128 stands for zero in the data rows.
Here are some points:
array([ 80,  25, 103, 120,  83, 154, 157, 140,  90, 136, 108, 168,  32, 101, 168, 113])
array([156, 181, 135, 105, 135, 109, 119, 112, 133, 130, 139,  93, 164, 157,  84, 124])
array([ 85,  69, 119, 164, 117, 131, 150, 158, 136, 124, 143, 154, 112,  87, 190, 148])
array([130, 188, 138, 133, 102,  85, 120, 118, 146, 115, 138, 135, 162, 128, 137, 153])
array([118, 165, 174, 152, 185, 150, 159, 153, 181, 188, 125, 146, 197,  64, 192, 189])
array([152, 198, 139, 125, 129, 109, 118, 110, 143, 116, 142, 130, 152, 146, 122, 140])
array([118, 150, 149, 164,  46,  52, 137, 120, 150, 124, 143, 190, 173,  92, 166, 190])
array([111,  94, 136, 138, 134, 150, 153, 155, 147, 130, 122, 159, 120,  86, 181, 140])
array([147, 143, 136, 114, 153, 158, 128, 139, 128, 151, 144, 114, 156, 123, 129, 127])
array([127, 134, 163, 142, 187, 157, 138, 155, 152, 187, 118, 154, 170,  73, 192, 142])
array([ 90,  94, 142, 143, 165, 159, 149, 155, 151, 180, 107, 152, 125,  87, 171, 151])
array([107, 130, 108, 147,  43,  49, 121, 107,  92,  91, 154, 152, 126, 131, 130, 165])
array([150, 123, 139, 104, 182, 187, 127, 135, 115, 150, 132,  90, 119, 142,  90,  60])
array([103, 130, 158, 166, 150, 143, 156, 155, 173, 180, 110, 166, 155,  65, 218, 179])
array([152, 143, 124, 106, 147, 149, 101, 100, 101, 116, 116,  88, 120, 173,  76,  68])
array([129, 159, 162, 137, 173, 152, 152, 156, 172, 173, 140, 137, 176,  88, 160, 161])
array([118, 110, 100, 160,  57,  78, 127, 123, 113,  98, 139, 173, 110, 124, 155, 182])
array([175, 171, 121,  92, 157, 152,  96, 124, 118, 111, 142,  71, 150, 186,  47,  78])
array([176, 176, 147, 108, 188, 161, 109, 120, 149, 118, 143,  56, 173, 179,  63,  69])
array([ 78,  35, 105, 116, 166, 195, 135, 153,  89, 158, 106, 148,  37,  91, 169,  83])
array([ 82,  39,  88, 133, 113, 153, 122, 145,  78, 112, 121, 198,  28,  98, 177,  94])
array([141, 126, 125, 124, 127, 118, 127, 112, 133, 102, 145, 123, 127, 161,  94, 119])
array([135, 138, 158, 135, 175, 149, 144, 146, 155, 164, 125, 113, 158, 103, 142, 119])
array([ 91,  68, 126, 130, 160, 165, 137, 155, 131, 156, 113, 156,  85,  92, 168, 107])
array([155, 180, 171, 128, 169, 149, 135, 138, 156, 161, 137, 102, 187, 118, 111, 121])
array([163, 183, 130, 126, 117,  88, 107,  98, 140, 105, 130,  96, 173, 168,  90, 135])
array([149, 167, 144, 127, 109,  95, 115, 106, 132, 122, 132, 117, 158, 156, 107, 148])
array([104, 108, 131, 160, 108, 101, 128, 135, 139, 130, 120, 167, 129, 102, 171, 166])
array([ 95,  61, 115, 131, 174, 197, 145, 158, 123, 144, 108, 144,  85, 115, 144,  83])
array([111, 142, 154, 159, 114,  98, 138, 124, 148, 144, 122, 169, 163,  79, 176, 195])
array([144,  96, 103,  97, 133, 161, 131, 126, 110, 110, 123,  91,  92, 172,  70,  74])
array([183, 209, 135, 129,  97,  80,  94,  96, 130,  94, 149, 123, 179, 167,  84, 151])
Then 12 other points, each followed by its number:
array([158, 135, 132,  95, 193, 180, 112, 121, 120, 151, 110,  67, 142, 159,  52,  58]) 0
array([100,  96,  99, 131,  77,  91, 112, 116, 117,  97, 129, 172,  89, 140, 138, 144]) 1
array([124, 159, 164, 142, 144, 119, 134, 147, 172, 169,  99, 131, 175,  86, 169, 172]) 2
array([148, 182, 145, 109, 162, 149, 106, 108, 123, 121, 129,  86, 151, 158,  71, 114]) 3
array([162, 141, 109,  93, 123, 144, 110, 112, 114,  93, 144, 114, 110, 163,  83,  69]) 4
array([121, 115, 101, 125,  72, 101, 134, 101,  99,  82, 136, 135,  92, 156, 112, 121]) 5
array([ 94,  81, 116, 145, 127, 154, 157, 146, 141, 146, 120, 159,  87,  77, 204, 117]) 6
array([143, 154, 139, 121, 168, 136, 129, 135, 156, 138, 132,  90, 162, 147,  99, 125]) 7
array([ 92,  91, 100, 122,  65,  98, 133, 124,  94,  82, 147, 170,  79, 124, 144, 137]) 8
array([117, 132, 145, 145, 129, 116, 136, 128, 143, 155, 118, 141, 147, 104, 144, 158]) 9
array([124,  94, 138, 125, 154, 174, 129, 146, 100, 180, 136, 126, 119,  96, 137,  98]) 10
array([ 84,  88, 114, 161,  56,  75, 141, 126, 119, 110, 131, 188, 125, 106, 167, 176]) 11
Which of these numbered points is nearest to each point below, ignoring the 3 directions in which the first points spread most? Its number follows each.
array([119,  89,  76,  96,  77, 116, 102,  81,  49,  54, 140, 106,  35, 193,  57,  85]) > 3
array([109, 136, 133, 141,  73,  84, 134, 146, 136, 128, 128, 144, 128,  95, 174, 187]) > 2
array([135, 162, 112, 119,  80,  81,  97,  91, 103,  81, 138, 113, 123, 172,  84, 132]) > 3
array([153, 211, 135, 141,  67,  52, 120,  96, 146,  85, 148, 131, 180, 160, 113, 177]) > 5
array([166, 115,  88,  73,  73, 115,  98,  90,  71,  67, 129, 131,  77, 197,  48,  69]) > 4
array([110, 140, 141, 168,  82,  68, 151, 136, 179, 125, 128, 149, 172, 107, 170, 199]) > 7
array([111, 115, 148, 137, 188, 168, 153, 158, 152, 182, 119, 130, 134,  66, 202, 125]) > 6
array([143,  91, 111, 107, 137, 149, 113, 106, 105, 109, 110, 115, 110, 150, 100,  91]) > 0
array([166, 159, 139, 109, 146, 137, 111, 111, 123, 128, 116,  80, 161, 165,  68,  89]) > 0
array([119, 127, 142, 152, 125, 120, 136, 141, 156, 163, 137, 136, 173, 101, 153, 148]) > 11
array([156, 115, 105, 107,  99, 113,  99, 100, 132,  89, 126, 130, 107, 199,  56,  95]) > 1
array([ 92, 103, 125, 129, 125, 139, 150, 156, 121, 131, 135, 164, 110,  86, 176, 135]) > 8
array([ 91,  63, 139, 145, 146, 167, 146, 145, 144, 161, 123, 168, 123,  69, 178, 136]) > 11
array([120, 149, 115, 136,  61,  68, 119, 108, 117,  79, 162, 162, 125, 132, 132, 165]) > 8
array([109,  51,  84, 126, 103, 151, 127, 136, 101, 111, 112, 168,  45, 124, 157,  88]) > 4
array([119, 107, 105, 114, 117, 134, 117, 105,  85,  96, 127,  98,  80, 153,  80, 103]) > 3
array([118, 101, 105, 128,  78,  96, 115, 116,  87,  97, 124, 143, 104, 135, 117, 119]) > 0
array([123,  89, 123, 112, 175, 194, 149, 164, 130, 168, 115, 112,  87, 101, 169,  89]) > 6
array([109,  63, 111, 120, 128, 149, 125, 133,  94, 131, 120, 139,  61, 122, 131,  98]) > 9
array([158, 168, 136, 108, 136, 108, 128, 113, 128, 117, 125,  96, 139, 147, 111,  92]) > 6
array([116,  89, 116, 146, 110, 126, 126, 140, 123, 125, 129, 147, 127, 125, 141, 135]) > 11
array([ 93,  72, 105, 108, 161, 188, 131, 165, 104, 133, 119, 143,  75, 107, 144,  91]) > 8
array([150, 184, 156, 149,  98,  92, 138, 133, 169, 140, 147, 125, 176, 118, 165, 180]) > 6
array([171, 196, 145, 100, 165, 131, 118, 108, 128, 139, 135,  66, 167, 166,  51, 103]) > 9
array([ 93, 138, 170, 170, 154, 123, 129, 147, 162, 150, 132, 151, 172,  62, 199, 179]) > 3
array([134,  99,  75, 106,  74, 103,  91, 109,  80,  61, 139, 133,  79, 191,  75,  98]) > 1
array([118, 109, 155, 129, 176, 155, 125, 155, 142, 172,  96, 119, 139, 100, 149, 121]) > 2
array([127,  99, 130, 110, 233, 219, 148, 155, 142, 198, 104, 108, 121, 101, 173,  76]) > 6
array([ 93, 109, 142, 133, 171, 143, 149, 164, 147, 163,  97, 142, 130,  76, 178, 144]) > 2
array([ 94, 104, 109, 139,  55,  82, 115, 126,  93,  93, 161, 191,  87, 109, 152, 152]) > 8
array([142, 139, 146, 130, 177, 165, 128, 143, 153, 149, 119, 116, 159, 117, 145,  93]) > 6
array([103, 141,  99, 143,  42,  46, 119, 110,  99,  92, 134, 172,  92, 130, 167, 198]) > 3
array([132,  89, 107, 101, 173, 186, 114, 121,  99, 121, 121,  92,  70, 150,  93,  78]) > 3
array([135, 122, 119, 113,  91, 101,  99, 110, 107, 102, 114, 116, 116, 157,  94, 124]) > 2
array([154, 212, 127, 142,  50,  37,  95,  84, 126,  74, 151, 165, 155, 152, 119, 182]) > 4
array([111, 127, 138, 147,  86, 106, 143, 132, 123, 122, 155, 163, 134,  98, 162, 154]) > 8
array([124, 143, 107, 135,  23,  52, 111, 100, 106,  81, 144, 194, 124, 132, 134, 185]) > 4
array([155, 142, 114, 116, 113, 131, 111, 110, 117, 102, 154, 117, 121, 169,  82, 101]) > 4
array([141, 161, 139, 131, 167, 133, 121, 125, 162, 146, 111, 133, 149, 132, 112, 126]) > 1
array([ 91,  83, 114, 135, 103, 138, 142, 150, 113, 130, 136, 185,  86,  94, 171, 147]) > 8
array([ 65,  67, 114, 159,  98, 104, 135, 149,  96, 114, 128, 198,  84,  75, 198, 149]) > 8
array([156, 210, 166, 135, 164, 130, 125, 132, 166, 160, 152, 133, 201, 115, 150, 164]) > 4
array([ 96, 128, 154, 165, 126, 110, 162, 167, 185, 176, 128, 159, 154,  68, 218, 197]) > 7
array([120, 168, 117, 155,  46,  51, 120, 100, 120,  87, 156, 185, 135, 120, 157, 189]) > 4
array([147, 141, 124,  99, 144, 154, 110, 125, 112, 127, 128, 127, 126, 143,  90,  98]) > 4
array([184, 154, 138,  94, 157, 140,  88,  92, 137, 121, 110,  78, 153, 188,  44,  85]) > 0
array([111, 105, 145, 145, 154, 158, 135, 151, 143, 163, 133, 156, 115,  94, 173, 119]) > 4
array([116,  65, 138, 113, 218, 220, 145, 157, 128, 189, 111, 119, 100, 104, 153,  80]) > 9
array([105, 121, 150, 147, 136, 127, 148, 154, 140, 155, 135, 154, 133,  69, 213, 156]) > 6
array([137, 101,  75,  89,  99, 141, 104, 104,  71,  66, 145, 109,  56, 190,  62,  64]) > 8
array([141, 182, 157, 144, 114, 100, 123, 125, 151, 143, 148, 160, 190, 102, 153, 182]) > 4
array([131, 148, 135, 122, 167, 149, 146, 141, 167, 129, 117, 109, 139, 125, 134, 110]) > 6
array([115, 100, 144, 136, 195, 193, 134, 162, 138, 169, 132, 127, 141,  98, 159,  98]) > 11
array([138, 159, 121, 123,  77,  74, 124,  99, 108, 109, 128, 108, 136, 156,  88, 141]) > 9
array([159, 139, 116,  91, 166, 179, 110, 107,  94, 118, 131,  89, 122, 170,  83,  56]) > 4
array([130, 152, 167, 147, 182, 159, 164, 160, 190, 191, 121, 123, 187,  84, 171, 179]) > 7
array([123,  96, 102, 113, 107, 122, 112, 122,  99, 104, 106, 120,  83, 155,  95, 100]) > 2
array([101,  96, 127, 145, 115, 114, 116, 130, 110, 113, 138, 135, 124, 128, 106, 127]) > 11
array([106,  54, 112, 119, 142, 171, 145, 155, 110, 153, 118, 124, 101, 107, 135,  86]) > 11
array([154, 151, 148, 118, 180, 164, 123, 122, 146, 146,  96,  89, 152, 134, 104,  86]) > 2
array([149, 116, 143, 119, 163, 167, 138, 147, 151, 167, 117, 102, 146, 113, 141, 100]) > 6
array([180, 234, 149, 140, 115,  85, 120,  92, 152, 134, 153, 130, 212, 142, 112, 173]) > 4
array([127, 138, 154, 140, 136, 146, 147, 145, 130, 182, 136, 130, 151,  81, 160, 141]) > 10
array([149, 161, 109, 132,  36,  55, 113,  90, 104,  56, 180, 138, 139, 178,  69, 143]) > 8
array([138, 155, 148, 159,  96,  85, 135, 123, 160, 145, 145, 130, 186, 124, 143, 163]) > 11
array([144, 184, 141, 135,  91,  68, 128,  99, 142, 127, 148, 128, 185, 147, 106, 189]) > 9
array([ 99,  78, 154, 141, 154, 173, 162, 172, 142, 176, 108, 136, 132,  70, 187, 111]) > 11
array([118,  82,  89, 109, 106, 136, 127, 131, 110, 110, 127, 118,  70, 157, 111,  98]) > 7
array([183, 144, 132,  96, 185, 183, 113, 121, 104, 138, 144,  54, 147, 183,  50,  75]) > 10
array([103, 138, 162, 172, 127, 123, 163, 158, 169, 158, 145, 162, 181,  66, 187, 178]) > 11
array([117, 140, 128, 112, 162, 145, 132, 132, 120, 117, 137, 102, 129, 132, 122,  89]) > 8
array([155, 157, 139, 130, 109, 105, 101, 127, 150, 116, 140, 108, 171, 166,  74, 120]) > 11
array([164, 117,  90,  96, 112, 146, 118,  91,  96,  82, 134,  98,  87, 192,  42,  74]) > 5
array([165, 149, 143,  89, 174, 175, 121, 139, 121, 152, 130,  60, 162, 155,  49,  81]) > 0
array([128, 118, 154, 138, 187, 178, 144, 158, 153, 172, 108, 117, 136,  87, 173, 116]) > 6
array([ 78,  35, 101, 132, 145, 181, 145, 168, 113, 158,  98, 146,  68, 103, 170,  80]) > 11
array([ 99,  83, 111, 133,  77, 103, 149, 122, 135, 106,  93, 186,  83,  97, 170, 170]) > 2
array([163, 150, 126,  97, 191, 177, 107, 124, 127, 146, 137,  93, 131, 156,  94,  90]) > 1
array([149, 168, 126, 113, 128, 139, 134, 129, 107, 130, 154, 119, 142, 127, 113, 142]) > 8
array([127, 154, 135, 163,  52,  51, 131,  98, 128,  91, 147, 171, 144, 115, 151, 198]) > 5
array([122, 145, 155, 151, 160, 137, 132, 127, 151, 173, 121, 134, 156,  94, 169, 147]) > 9
